The table, row by row:
[29 25 -107 43 22 -28 45 13 -12 -18 28 -41 -17 19 -25 -22]
[-4 -16 -25 -6 -11 -22 11 -9 -14 15 12 -42 -3 18 9 -9]
[11 4 89 51 18 3 4 -59 0 -4 -7 -66 -99 -20 -5 81]
[30 -1 38 1 36 10 -5 23 3 -61 1 65 -12 -75 -26 5]
[-12 -12 30 -11 -7 -8 -9 7 -4 6 -6 24 10 -12 6 -14]
[-1 -1 -20 20 -16 -21 14 -30 -15 27 15 -84 -38 34 3 12]
[-17 25 59 116 -29 -11 25 -51 -32 57 -14 -75 -80 20 1 65]
[-35 -13 31 9 -44 -17 3 -16 -21 46 -5 -25 5 28 19 -13]
[-31 2 -2 -2 18 26 -16 -36 42 49 -34 -33 -7 53 21 32]
[5 11 -87 17 13 -8 17 7 14 13 5 -29 6 39 -8 -15]
[-35 9 -72 -26 -102 -13 14 26 -44 40 31 -27 68 74 35 -55]
[-18 7 13 29 0 9 2 19 -1 15 -21 51 21 -14 1 -7]
[-24 -20 -51 -38 -35 -26 6 24 -17 34 5 -5 57 35 16 -59]
[33 25 -20 35 44 6 13 42 9 -43 -4 66 5 -46 -33 -14]
[31 4 45 37 12 -6 10 -6 -17 -22 13 -9 -50 -47 -19 25]
[-5 27 48 31 -5 45 -22 -14 18 -2 -28 35 -4 5 3 55]
[42 7 -62 0 7 -29 25 45 -27 -49 33 25 10 -37 -29 -41]
[35 21 31 -9 25 33 -23 -10 15 -59 5 23 -28 -32 -7 59]
[-6 -9 6 -13 12 3 -8 -17 10 6 -6 -29 -11 14 8 6]
[28 7 21 4 35 7 -4 1 2 -46 8 17 -31 -48 -21 16]
[-37 -26 -23 -58 -6 -2 -22 -14 24 44 -14 -35 34 55 24 -20]
[-51 -18 -2 -41 -36 -4 -11 12 -4 41 -12 22 62 28 30 -49]
[5 10 -17 7 43 22 -9 7 34 -3 -24 34 -1 -3 -10 8]
[37 19 -101 -60 12 12 -10 -1 23 -47 29 -51 14 39 -5 1]
[-42 -29 25 -65 13 23 -35 -11 42 26 -27 17 37 20 25 -6]
[-25 3 58 24 29 31 -17 6 31 13 -45 71 7 -20 -2 17]
[-13 -19 50 -18 7 7 -15 7 6 -5 -13 49 25 -34 2 -1]
[-19 4 110 111 -103 -48 46 -6 -96 37 22 -10 -43 -34 4 13]
[-15 -17 21 -33 12 8 -21 -24 17 19 -15 -22 -7 14 11 11]
[47 29 -32 29 -36 -16 29 32 -56 -55 54 14 -4 -27 -23 -6]
[-54 -8 43 15 -30 14 -9 33 6 58 -41 103 65 3 21 -31]
[-17 -7 59 -2 -6 5 -15 -14 0 12 -16 15 -10 -20 11 11]
[-18 -7 0 -28 9 2 -12 -10 19 11 -12 -18 3 14 12 3]
Each row is made from 2 hidden switches, each on (1) or off (0), listed from the one that spreads the rows most. The rows also spread widely along 4 other directions, which tell nothing about the switches. Each is on in fewer than half of the rows of the table.
Further rows, each followed by whether each switch is on (1) or off (0), in that order:
[-5 13 -33 44 -16 -13 26 21 -19 19 2 16 16 10 -5 -25] 1 0
[22 -6 -46 -23 12 -10 6 -7 1 -9 15 -42 -4 12 -3 -9] 0 0
[27 4 -12 19 16 -14 8 -26 -11 -13 16 -59 -50 -3 -14 23] 0 0
[33 -9 -27 -67 92 35 -32 -20 75 -46 -13 -14 -19 -9 -14 29] 0 0
[2 -8 -66 -15 -27 -29 24 15 -24 13 23 -36 19 30 1 -45] 0 0
[-9 4 48 -27 -15 33 -33 -19 10 1 -10 15 6 6 21 42] 0 1
[34 27 -90 52 -16 -36 50 57 -43 -18 37 29 28 -12 -33 -57] 1 0
[25 14 0 -17 -15 18 -12 8 -8 -44 21 17 8 -11 3 12] 0 1
[-34 8 70 23 -90 -2 -2 -13 -45 34 10 -6 7 22 33 23] 0 1
[-31 -18 96 33 -61 -13 7 38 -43 19 -8 98 39 -52 9 -32] 0 0
[-18 -11 38 -6 -36 -11 3 36 -25 13 0 61 46 -20 3 -41] 0 0
[15 -3 4 -19 26 0 -4 10 7 -24 2 24 6 -29 -13 -10] 0 0
[32 20 4 42 81 30 -3 -43 54 -22 -22 -38 -79 -8 -19 77] 1 0
[21 2 63 41 3 -7 14 -11 -18 -22 7 4 -48 -53 -18 27] 0 0
[-74 -40 127 -76 25 62 -77 -34 78 45 -78 56 22 -1 44 44] 0 0
[-12 -22 -5 -69 35 22 -37 -2 50 -5 -20 18 26 12 13 -4] 0 0
[-28 2 -89 -27 5 9 0 6 37 40 -18 -17 45 71 13 -35] 1 0
[-24 -18 -32 -43 -25 -11 -5 26 -8 22 6 18 66 20 12 -60] 0 0
[52 6 -33 12 20 -25 26 52 -31 -74 39 46 4 -65 -39 -40] 0 0
[11 10 0 -37 10 36 -30 -24 29 -24 1 -13 -5 12 8 41] 0 1
[17 -8 -57 -26 9 -18 12 25 -7 -22 18 10 25 -6 -16 -43] 0 0
[22 -7 -60 -44 56 5 -7 -56 41 -5 5 -113 -45 50 0 29] 0 0
[32 -3 -92 -17 11 -31 25 3 -5 -15 31 -65 -12 24 -14 -27] 0 0
[28 6 23 50 -13 -23 26 -7 -41 -27 20 -26 -53 -39 -17 17] 0 0
[20 -5 -34 -24 27 -2 2 -25 15 -12 11 -55 -31 21 0 8] 0 0
[-27 2 26 21 6 22 -10 -3 15 34 -29 37 14 7 5 11] 1 0
[17 3 15 32 -20 -32 23 17 -41 -11 21 4 -16 -32 -10 -15] 0 0
